Each named turn below is shown by a few rows before and after it. Which turns, in which order, take the first row of each later pair to the second? The first pair is answered.
turn zat:
[ 3.57  0.16 -0.50  1.75 -0.60 -1.66 -2.04  1.19 -0.95 -0.05  0.57 -0.05
  1.09 -1.49 -4.82 -1.28  1.83  3.67  3.98 -1.48  3.08  0.31 -0.72  3.53
 -1.99  1.09 -3.10 -0.76 -1.41  1.33]  ->  [ 3.97  0.61 -0.48  1.96 -0.64 -2.09 -1.63  2.05 -1.75  0.43  0.06  0.23
  1.39 -1.80 -5.62 -2.06  2.25  3.45  3.83 -2.29  2.95  0.99  0.25  2.83
 -1.75  1.33 -3.14 -0.92 -1.73  0.87]
[ 0.88  3.16 -2.80 -1.10  0.82 -0.15  3.33  2.20 -4.19  2.76 -3.98  0.44
  1.80 -1.17  0.20 -3.23 -1.25 -1.07  0.22 -2.49 -0.09  1.01  0.66  0.62
 -0.66  0.11 -2.43  0.57 -1.51 -1.65]  ->  [ 2.26  1.93 -2.22 -0.26  0.61  0.07  3.19 -0.62 -3.54  2.13 -2.87 -1.81
  1.41 -1.75  1.07  0.03 -1.50 -1.32 -1.00 -1.96  2.35 -2.71 -2.98  2.16
 -2.73  2.19 -2.05  1.08  0.15 -2.66]
[-1.38  0.43  0.65 -0.69 -0.48 -0.37 -1.46  0.14  1.54 -0.69 -0.60 -0.95
 -0.20 -0.59  2.56  0.72  1.36  0.31  0.90  1.17 -2.03 -0.44  1.78  0.38
  0.21 -0.24  2.27 -0.16  1.35  1.05]  ->  [-1.01 -0.02  1.46  0.14  0.05 -0.94  0.22  2.28 -0.05 -0.32 -1.22  0.85
  0.27  1.47  0.66  0.62  1.00 -1.82  0.19  0.48 -2.95 -0.24  2.10 -0.91
  0.81 -0.65  0.86 -0.03  0.31  0.71]
[ 2.99  0.25  0.51  0.04 -1.03 -0.08 -2.34 -1.46  1.23  0.02  1.09 -3.15
  0.04 -3.10  1.47  1.38  0.42  3.20  1.07  0.83  1.61 -0.38 -1.28  0.33
 -0.04  1.32  1.55  1.93  0.37  0.29]  ->  [ 1.47  1.10  0.25  0.67 -1.15 -1.77 -1.11  2.12 -0.40  0.90  0.23  0.52
  0.82 -0.81  0.33 -1.95  0.51  1.42  1.61 -1.04 -0.36  3.24  2.58 -1.53
  3.21 -0.18  0.81  1.50 -2.40  0.72]
turn pite:
[-2.00 -0.78 -1.91  0.01  2.07  3.26 -1.45 -0.82 -2.55  0.33  3.36  3.26
  0.57  0.86 -0.18 -3.19  0.73 -0.98 -0.58  0.20 -0.77  1.07  2.79 -0.61
 -1.31 -1.85  0.12 -2.36  0.29  2.77]  ->  [-3.79 -2.34 -0.82 -0.83  2.66  4.10  0.78 -2.80 -2.05 -1.76  1.73  0.96
 -0.79  1.55  1.64  0.13 -0.19 -1.80 -2.40  1.33  0.10 -1.09 -0.71 -0.77
 -3.28 -2.18  1.41 -0.61  1.71  1.11]
[-3.82 -1.49  1.42 -1.36  0.47  1.41 -1.36 -1.54  1.27 -0.67 -0.44  1.47
 -0.60 -0.59 -0.04  0.98 -1.02 -0.59 -0.42  2.28  1.07 -1.97  0.84  0.21
 -0.68  0.07  0.40 -2.78  2.52  1.19]  ->  [-1.72 -0.47 -0.14 -0.99 -0.01  0.19 -0.70 -2.24  2.11 -0.77 -0.50 -1.73
 -0.62 -2.33  0.16  1.89 -0.41  0.56  0.17  2.20  3.13 -2.39 -1.82  1.77
 -1.91  0.71  0.37 -0.92  1.93 -0.79]
[ 1.96 -0.28 -0.16  4.33 -0.55 -1.36 -0.15  2.97  0.72  2.42  2.15 -2.35
  0.51 -0.86  0.89  0.46 -0.98  1.00  0.17 -2.72  0.26  0.41  1.07 -0.36
 -0.23  1.15  1.21  1.12  0.92 -0.26]  ->  [ 0.01 -1.18  0.68  3.88 -0.25 -1.14 -0.83  3.48  1.15  2.67  2.22 -0.63
  1.09 -0.60  1.70  0.57 -1.34 -0.71  0.09 -2.49 -0.97  0.74  1.99 -1.19
  0.42  0.59  1.17  0.01  0.85  0.47]
turn Biziz:
[-3.12  0.98  0.39 -1.82  1.99  1.77 -6.51 -4.20  0.64  2.10 -0.07  2.15
 -0.15 -1.05  0.86 -4.34  0.81 -0.56  0.20  3.41  0.06 -0.12  0.78  0.54
  0.61  0.76  1.21 -4.44  3.43  1.11]  ->  [-1.73  3.77 -0.65 -1.14  2.37 -1.17 -0.71 -0.45 -3.42  4.71 -3.54  4.29
  1.41  1.92 -0.58 -5.71  1.94 -3.54  0.71  0.46  1.77  0.20 -0.28  1.44
  0.33 -0.22 -2.15 -2.62  0.06 -2.18]
[ 3.07 -2.11  1.03  2.07 -0.07 -0.76 -0.68 -3.50  1.93 -0.82  1.60 -2.33
 -0.68 -0.68 -0.67  4.09 -0.26  1.24 -1.55  0.83  1.12 -2.95 -2.94 -0.11
 -1.98  2.17  0.09  1.62  1.30  1.28]  ->  [ 2.96 -0.43 -0.92  0.21 -0.37  1.64 -4.04 -3.26  1.08  0.16  3.00  0.72
  0.28 -2.72 -1.66 -0.87  0.42  2.72  1.05  0.48  0.87 -0.07 -0.34  1.11
 -1.09  1.26 -0.31 -2.35  1.15  3.35]
[ 2.34  2.69 -2.21 -0.20 -0.61 -1.14  0.79  0.37 -0.91  2.15  0.14 -2.96
  1.31 -0.45  0.51  0.08  0.35  1.76  1.84  0.37  0.11  1.56 -1.74  3.12
 -0.56 -0.82  0.04  1.30 -1.08 -2.87]  ->  [ 2.06  1.94 -1.04  0.12 -0.02 -0.78  0.42 -0.83 -0.12  1.50  0.99 -3.51
  0.11 -1.23  1.26  2.00 -0.37  1.65  1.53  1.19  0.10  0.78 -2.01  2.20
 -1.39 -0.11  0.95  2.52 -0.67 -2.57]
[ 2.39  1.00  1.56  1.73 -1.78  1.56 -0.46  0.72  0.59 -3.06  3.14  1.90
 -1.33 -3.68 -0.97  2.49 -2.84  1.05 -0.99  1.66  0.54 -3.49 -0.08  0.00
 -0.47  4.23 -2.77 -1.55 -0.62 -2.02]  ->  [ 2.81  2.31  0.27  0.15 -1.88  2.04 -1.44  1.21 -0.12 -2.48  3.67  3.62
 -0.94 -3.50 -1.35  0.51 -2.51  0.95 -0.16  1.28  0.55 -1.94  0.32  0.32
 -0.05  3.36 -3.37 -2.98 -1.58 -1.59]
turn Lete:
[ 0.22 -0.59  1.29  1.63 -0.18 -0.12  0.21  0.81  1.21  0.03  0.63 -1.61
 -0.38  0.20  0.73  0.65 -0.57  0.56 -0.61  1.20 -0.95  0.96  0.10 -1.23
  0.99  1.14  0.68  2.29  0.01 -0.25]  ->  [ 0.74 -0.48  0.81  1.95 -1.11  0.28 -1.27  1.20  1.13  0.81  1.53 -1.11
 -0.31 -0.51 -0.35 -0.18 -0.81  1.19  0.28  0.55 -1.31  0.73  0.80 -1.50
  1.26  1.69  0.48  1.89  0.41  0.89]
[ 1.12 -0.15  0.84  1.46 -0.62 -1.63 -0.81  0.00  0.99  0.32 -0.22 -1.32
 -0.60  0.74  0.43  0.37  1.39  1.55  0.10  0.26  0.15 -1.82  0.07  0.78
 -0.65  2.90 -0.87  1.71 -0.07 -0.94]  ->  [ 1.49  0.49  1.33  2.05 -0.67 -1.75 -0.30  1.26  0.80  0.63  0.21 -0.17
  0.40  1.30 -0.23  0.15  1.35  1.21 -0.08 -0.05 -0.43 -0.16  1.07 -0.43
  0.31  2.26 -1.05  1.22 -0.55  0.04]
[-1.71  1.82  1.29 -2.14  1.40  2.47 -3.27 -3.46 -1.46 -2.31 -1.71  3.06
 -1.05 -2.78  3.24 -0.26 -1.84  0.14 -1.20  2.32 -0.26 -1.64 -0.07 -0.91
 -2.30 -0.58 -0.62 -1.45  3.00  1.10]  ->  [-2.36  1.25  2.91 -0.37  1.53  1.67 -0.20 -1.30 -2.69 -2.19 -1.74  4.71
 -0.75  0.53  2.67  0.92 -1.97 -2.16 -2.39  1.31 -1.74 -0.87  0.98 -2.08
 -1.06 -0.28 -1.60 -1.74  2.39  0.87]
[ 0.94  1.53  1.05  2.77 -0.33  0.46  1.31  1.42 -0.58  1.04  1.83  1.34
 -0.07 -0.01 -2.79 -0.28  0.03 -1.01  0.27 -1.46 -1.33  0.32  1.58 -2.17
  1.35  1.70 -1.83 -0.82 -1.22  2.67]  ->  [ 0.87  0.86 -0.76 -0.38 -0.08  1.80 -0.35 -2.85  2.02 -0.61  1.55 -3.08
 -1.52 -2.35 -0.54  0.16  0.15  2.02  1.10  0.26  0.16 -1.49 -2.47  0.35
 -1.18  1.59  0.48  0.07  0.45  0.25]
Then:
(2 to 3 turns a pair)
[ 3.00  0.51 -1.93  0.70  0.61  0.55 -1.85 -2.27 -0.32  1.32  0.15  0.31
  1.80 -2.70 -1.02  0.17  0.94  1.19  0.35 -0.93  2.35 -3.36 -4.18  2.69
 -1.64  0.87 -1.40 -1.10  0.87  1.31]  ->  [-1.59  0.55 -0.36 -0.33  1.34 -0.81  2.96  1.37 -3.59  0.18 -3.52  3.97
  1.76  2.17  0.22 -1.45  0.97 -3.14 -0.64 -1.50 -0.87 -0.01 -0.45  0.32
  2.07 -2.71 -1.98 -1.02 -1.50 -1.05] : zat, pite, Biziz
[ 0.40  1.70 -1.18 -0.62 -1.91 -1.43 -2.42  2.16  1.32  0.81 -0.85 -0.77
 -0.48 -2.73 -0.03 -3.52  0.17  2.68  1.63  0.66 -1.68  2.03  1.12  1.07
  0.99 -0.48  2.38  1.92 -0.97 -1.07]  ->  [ 1.71  0.57 -0.86  0.10 -1.30  0.21 -4.57 -0.61  2.08  0.55  0.79 -0.31
  0.11 -3.50 -1.18 -1.40 -0.18  2.08  0.84  0.73  0.50 -1.07 -2.05  2.19
 -1.15  1.88  0.92 -0.31  0.81  1.21] : zat, zat, Biziz
[-1.04 -4.89  3.64  0.54 -1.07  0.40 -4.80 -3.41  4.48  0.79 -0.60 -1.57
 -0.42 -1.15 -1.99  0.39 -0.76  1.57  1.27  3.36 -4.00 -2.63 -0.24 -2.69
 -3.37 -2.81  4.23 -2.63  1.00  3.10]  ->  [-1.43 -2.12  1.96 -0.44 -2.17 -1.84 -2.06  2.09  2.27  2.40 -2.57  1.29
  0.98 -0.06 -2.66 -5.38 -0.14  0.53  3.04  1.25 -5.59  2.57  3.65 -3.81
 -0.56 -4.11  3.41 -2.27 -2.37  1.88] : pite, zat
[-2.72 -0.76  1.04 -2.41  0.53  1.27 -1.93 -1.90  0.01  0.07  0.09  1.50
 -0.10  0.01  1.58  0.93 -2.14  0.62 -0.20  3.05  1.99 -3.89  0.47  1.78
 -0.20 -1.05  0.13 -5.01  4.39 -0.95]  ->  [-0.51  1.42 -0.69 -2.70  0.21  0.81 -1.73  0.11 -1.53  1.03 -0.49  2.19
  2.03 -0.90  0.16 -2.49 -1.14  1.96  1.62  1.30  3.12 -1.82  0.89  3.35
  0.25 -1.10 -1.28 -4.95  2.74 -0.57] : pite, Biziz, pite
[-2.23 -0.11 -1.15 -1.36 -2.47  0.42 -3.30  2.45  1.61  0.73  1.12  2.43
  0.27  0.26 -2.45 -2.79  0.43  1.05 -0.99  0.10 -3.21  3.35  4.62  0.56
  4.28 -2.60  2.40 -0.41 -1.95  1.51]  ->  [-3.32 -1.57  0.98 -1.04 -1.09 -2.05  3.15  2.31 -0.22 -0.25 -2.75  1.19
 -0.81  3.51 -0.90  1.43 -0.21 -2.12 -4.23 -1.53 -2.47  1.28  1.97  0.74
  3.70 -3.42  0.94  2.56 -2.28 -2.15] : Biziz, pite
[-2.22 -0.15 -2.69 -3.62  0.86  1.23 -3.17 -1.25 -0.81  0.67 -0.26  0.04
 -1.99 -1.53  1.21 -4.34 -0.81 -1.23  2.17  0.15  0.93  1.86  1.89  0.18
 -1.63 -2.25  1.80 -3.15  0.17 -0.80]  ->  [ 1.79 -1.87 -0.16  1.77  1.14 -1.95  1.80 -1.04 -1.38  0.70 -1.31 -2.54
 -1.66  0.01 -0.75  2.59 -0.99 -3.37 -0.87 -1.29  3.40 -3.12 -3.34  0.27
 -2.99  1.05 -0.39  1.13 -0.86 -3.07] : zat, Biziz, pite
[-1.37  0.41 -0.76 -2.71  2.07 -0.93  3.18  0.67 -3.05  0.35 -3.40  2.76
  0.45  1.58 -0.46 -0.68  0.76 -3.57 -1.14 -1.95  0.98  0.40 -1.14  0.77
 -1.77 -2.57 -3.35 -2.62 -1.42 -0.58]  ->  [-1.18 -1.07  0.68 -0.83  2.04 -0.39  2.52 -0.38 -2.76  0.04 -2.71  3.21
  0.51  1.80 -1.15  1.58  0.25 -3.95 -1.85 -1.25  1.32 -1.82 -1.63  0.41
 -2.06 -1.19 -4.06 -2.50 -0.42  0.33] : zat, Lete, pite
[ 3.00  2.06 -1.63  2.70 -1.72 -0.06 -0.69  0.36  1.30  3.92  0.24 -1.72
 -0.77 -3.93 -1.46 -0.96 -0.59  2.57 -1.37 -0.35  3.00 -3.42 -2.06  0.14
 -2.60  3.16 -0.21  1.57  1.03 -0.44]  ->  [-3.12 -1.62  2.19  1.34 -0.31  2.05  0.90 -1.10  1.34  1.39  0.00  0.40
 -2.60 -0.61  0.04  2.09 -2.26 -0.96 -5.14  0.53  0.49 -5.32 -1.75 -2.25
 -1.77  1.32  1.12 -0.50  2.55 -0.17] : pite, pite, pite
[-4.28 -1.18  1.47  0.54 -0.57  1.68 -1.21  1.70  0.44 -0.41  0.96  1.00
 -1.84  0.67  1.64 -0.20 -0.80 -0.07 -0.12  1.51 -4.38  1.35  2.25 -3.45
  4.04 -0.99  3.83 -1.12  1.84 -0.30]  ->  [-4.11 -2.46  2.06  1.48 -0.54  0.29  1.60  2.08 -0.34 -0.72 -0.22  0.14
 -2.15  1.76  1.74  2.24 -1.34 -1.50 -1.67  1.11 -3.90 -0.56  0.69 -2.87
  3.36 -1.19  2.92  1.29  1.49 -2.32] : Biziz, Biziz, Biziz
[ 1.26  2.00  1.52 -0.88  0.42 -0.58  1.65  2.84 -1.01  0.97  0.13  3.12
  2.93  0.93 -0.26 -4.61  0.70 -0.16  2.04 -2.79 -0.46  1.75  0.92 -1.92
 -0.41  1.44 -1.17 -1.81 -1.67  0.21]  ->  [-1.16 -1.28  3.17 -1.90  1.91  1.56  1.52 -2.33  0.64 -1.58  0.12  0.07
  1.22  0.38  2.04  1.74 -0.57 -1.28 -0.78 -0.49  0.02 -2.59 -3.66 -1.23
 -3.75  2.03  0.70 -1.62  1.67 -0.25] : pite, zat
[ 3.90 -2.44  2.43  4.03 -0.48  0.31  1.67 -1.77 -0.58  1.15  0.18 -1.42
 -0.26  0.86 -0.09  5.71 -0.24  0.32 -0.72 -0.58  0.06 -4.16 -2.88  0.02
 -1.44  2.43 -2.78  3.93  1.37 -0.14]  ->  [ 1.69  0.71 -2.34 -2.92 -1.46  1.56 -2.56 -2.55  1.96  0.94 -1.64 -3.65
 -1.00 -3.44  1.67 -3.57 -0.23  5.44  3.74  0.25  0.01  0.70 -0.68  2.09
 -0.35 -0.47  0.30  3.28  1.11 -1.31] : zat, zat, Lete
[-2.36  0.01 -1.14 -1.05  0.21  1.36 -1.15 -2.47  2.02 -1.25  1.45  1.90
 -2.27  0.62  2.35  3.74  0.00 -0.23  0.11  2.67 -0.86 -2.00  0.33  0.33
  0.83 -0.72  3.72  4.37  1.21  0.75]  ->  [-1.20 -0.29 -0.12  1.71 -0.37  1.16 -1.41 -1.29  1.40 -1.04  2.71  3.77
 -1.61  1.95  0.75  4.55  0.80 -1.07 -1.11  2.36 -1.59 -2.81  0.81 -0.51
  0.98  0.64  2.49  3.79  1.01  2.94] : Lete, zat
[ 1.77  1.00 -1.31  1.60  0.05 -0.74  0.05  6.68 -3.88  2.66 -0.11  3.73
  1.14  1.43 -3.02 -3.92  4.02 -0.84  1.61 -1.77 -1.38  1.35  2.52  0.04
  2.00  0.47 -1.28 -0.17 -3.07  0.71]  ->  [-0.36  1.86 -1.71 -0.51 -0.33 -1.07  0.40  6.30 -0.10  1.17 -0.12 -0.98
 -0.84 -0.20 -0.15 -3.85  2.21  1.33  1.89  0.47 -3.44  3.69  3.69 -0.11
  3.49 -1.04  4.18  4.06 -2.55 -1.38] : Biziz, zat, zat
[ 3.18  1.10 -0.89  2.18 -0.79 -3.13  2.58  3.71 -0.75  1.06 -0.90  0.79
  0.79  0.83 -1.73  0.70  1.09 -0.65 -0.11 -2.41  0.05  1.43  0.45 -1.01
  2.36  0.70 -2.06  2.86 -1.78 -1.89]  ->  [ 3.33  0.90 -1.54  0.69 -0.85 -0.25 -3.14 -1.33  3.04  0.12  2.12 -2.20
 -0.45 -3.62 -0.89  0.94  0.09  3.31  1.57  0.82  0.95 -0.71 -1.54  0.81
 -0.89  2.14  0.97  1.01  0.94  0.59] : zat, Biziz
[-3.40  1.44 -0.84 -2.97  1.49  0.56  2.20  1.10 -3.64  0.70 -1.48  4.03
  0.63  1.59 -0.56 -3.31  0.69 -3.68 -1.13 -1.71 -0.04  1.76  0.42 -0.60
  0.07 -2.58 -1.95 -3.07 -1.77 -0.33]  ->  [-5.37 -0.86 -1.46 -5.25  0.61  1.47  0.75 -2.23  0.20 -1.28 -1.92 -0.47
 -2.25  0.29  1.96 -1.15 -0.65 -1.20 -1.21  1.32 -0.74  1.45 -0.52  0.02
 -0.12 -3.61  2.05 -0.92  0.03 -1.20] : pite, Biziz, zat
[-2.16 -2.09  0.28  1.38  0.07 -1.47  1.63  0.39 -0.99 -0.53 -1.99 -0.77
 -0.46  2.51  0.50  1.20  0.81  0.00 -1.07  0.58 -3.68  0.23 -2.17 -0.74
 -0.48  0.09 -3.02  4.10 -0.07 -0.15]  ->  [-2.86 -0.81 -0.69 -0.26 -0.28  0.84 -2.86  0.13 -1.05 -0.16 -0.54  0.74
  0.12 -0.01 -0.55 -2.71  1.34  1.78  1.11  1.27 -3.76  2.60  0.01 -0.92
  0.01 -0.52 -2.57  0.38  0.25  2.84] : Biziz, Biziz
[ 0.94  2.46 -1.35 -1.10 -0.94  0.22 -1.46  0.00 -0.96  0.64  0.18 -0.14
  0.41 -0.90  0.03 -2.30  0.65  0.22  0.78 -0.85 -0.24  0.54 -0.07  0.79
  0.66  0.98 -0.65  0.56 -2.05  1.18]  ->  [ 0.21  1.09  0.35  0.10 -0.44  0.26 -0.16  0.34 -1.90  0.68  0.24  1.81
  0.19  0.81 -0.85 -0.15  0.79 -2.18 -0.88 -1.07 -0.76 -0.65  0.13 -0.59
  0.89  0.47 -1.42 -0.79 -1.00  2.06] : zat, pite
[ 3.97  0.07 -0.22  0.99  0.23 -2.60  3.76  0.13 -1.94 -0.07 -2.46 -2.56
  0.68  1.77 -1.25  3.73  1.15 -1.13 -0.95 -0.73  2.42 -2.13 -3.54  1.13
 -2.54  1.71 -2.34  4.20 -1.02 -3.61]  ->  [ 1.53  0.44  1.92  3.08  0.67 -0.96  0.18  4.19 -3.98  1.89  0.43  4.05
  2.03  3.41 -3.15 -0.17  1.15 -2.51 -1.06 -0.87 -1.85  2.25  2.70 -2.86
  1.33  0.19 -2.81 -0.99 -1.60  1.26] : pite, pite
[ 2.33  1.04 -0.19  1.65  0.15  0.53 -5.91  0.35  0.40  2.41  2.41  2.21
  1.82 -1.56 -2.13 -2.79  0.67  1.85  2.16 -1.22 -2.76  2.69  2.38 -0.74
  1.62  1.57  0.00  0.01 -1.01  4.70]  ->  [ 1.57  0.60  0.75  2.07  1.46 -3.20  4.04  2.25 -2.03  1.40 -3.37  0.32
  1.37  2.09 -0.70  1.67  1.10 -2.34 -0.91 -3.30 -0.46 -0.57 -1.29 -0.18
  0.85  1.57 -2.51  5.66 -2.96 -1.39] : Biziz, Lete, Lete
[-3.92  1.72 -0.10 -0.60 -0.46 -1.31  0.50  3.72 -1.13 -0.34 -0.94  2.17
  0.89  1.96  0.15 -3.65  0.29 -1.79  1.12 -1.03 -2.58  4.15  3.58 -1.74
  3.76 -2.35  0.84 -0.76 -1.76 -0.21]  ->  [-3.45 -1.18 -0.07 -0.43 -0.62  1.59 -4.94 -2.39  4.43 -1.97  2.67 -1.42
 -0.80 -2.48  1.94 -0.59 -1.17  1.73  1.10  2.66 -1.13  0.33  0.59 -0.50
  0.20 -0.10  3.73 -1.74  2.59  1.87] : Biziz, zat, Biziz
[ 2.02 -2.21  1.79  4.79 -1.92 -1.28  1.01 -0.84  1.75  3.05  4.57 -2.33
  0.05 -0.25  1.05  2.82 -1.54  3.74 -0.67  2.56 -3.40 -1.12 -0.76 -0.04
  0.74  0.48  0.60  3.21 -0.65  3.36]  ->  [ 3.43 -0.64  1.10  5.74 -1.73 -2.45  3.33  0.80 -1.70  3.94  3.55 -0.11
  1.27  1.84 -0.51  2.49 -0.74  1.68 -1.22  0.69 -2.49 -1.49 -0.84 -0.01
  0.52  0.37 -3.18  2.19 -1.85  3.33] : zat, Biziz, zat
[-1.71 -0.29  1.28 -3.46  2.04  0.65  3.97  0.75 -3.08  0.63 -3.66 -1.16
 -1.23  1.39  1.11  2.13 -1.27 -0.02 -2.18  0.40  0.99 -3.03 -3.51  0.84
 -2.07 -0.07 -1.53 -0.93  1.27 -1.44]  ->  [ 4.67  2.27 -1.29 -0.19 -0.27 -0.23 -1.16  3.14 -1.12  3.38  1.25 -1.87
  0.41 -1.77 -1.89 -1.39  0.58  5.02  1.44 -0.72  1.71  0.37 -1.38  2.13
 -1.79  2.66 -1.83 -0.10 -0.50  1.07] : pite, Biziz, pite
[-1.61  0.46  0.15  0.49 -0.36 -2.59  4.42  0.33 -1.03  0.44 -2.33 -0.33
  0.16  2.27  2.87  0.88 -0.80 -3.49 -1.69 -1.28  0.42 -1.79 -0.56 -0.36
 -2.84 -0.46  0.05 -2.31  0.87 -1.03]  ->  [-2.28 -0.51  1.13  1.16 -0.05 -1.38  2.49  0.71 -0.41  0.57 -0.64  1.56
 -0.31  2.13  2.60  0.31 -0.77 -3.95 -2.03 -0.43 -1.41  0.09  1.97 -2.25
 -0.72 -0.88  0.86 -3.69  1.66  1.28] : Biziz, zat, zat
[ 0.42  3.33 -2.14 -1.61 -0.21 -1.97  1.69 -0.37 -2.03  0.35 -1.35 -1.58
  0.27 -1.75 -0.65 -0.50  0.15  2.30  1.23 -1.75  0.66 -1.91 -2.97  1.96
 -1.75  0.14 -1.35  0.19 -0.12 -1.66]  ->  [-2.90  1.33 -0.74 -3.76  0.09  0.73  0.12 -2.06 -1.05 -1.11 -1.36 -0.36
 -1.18 -1.58  1.07 -1.08 -0.62  1.95  0.77 -0.36 -1.09 -2.43 -1.43  1.06
 -1.58 -0.95  0.68 -2.35  2.04 -0.54] : pite, pite, Lete
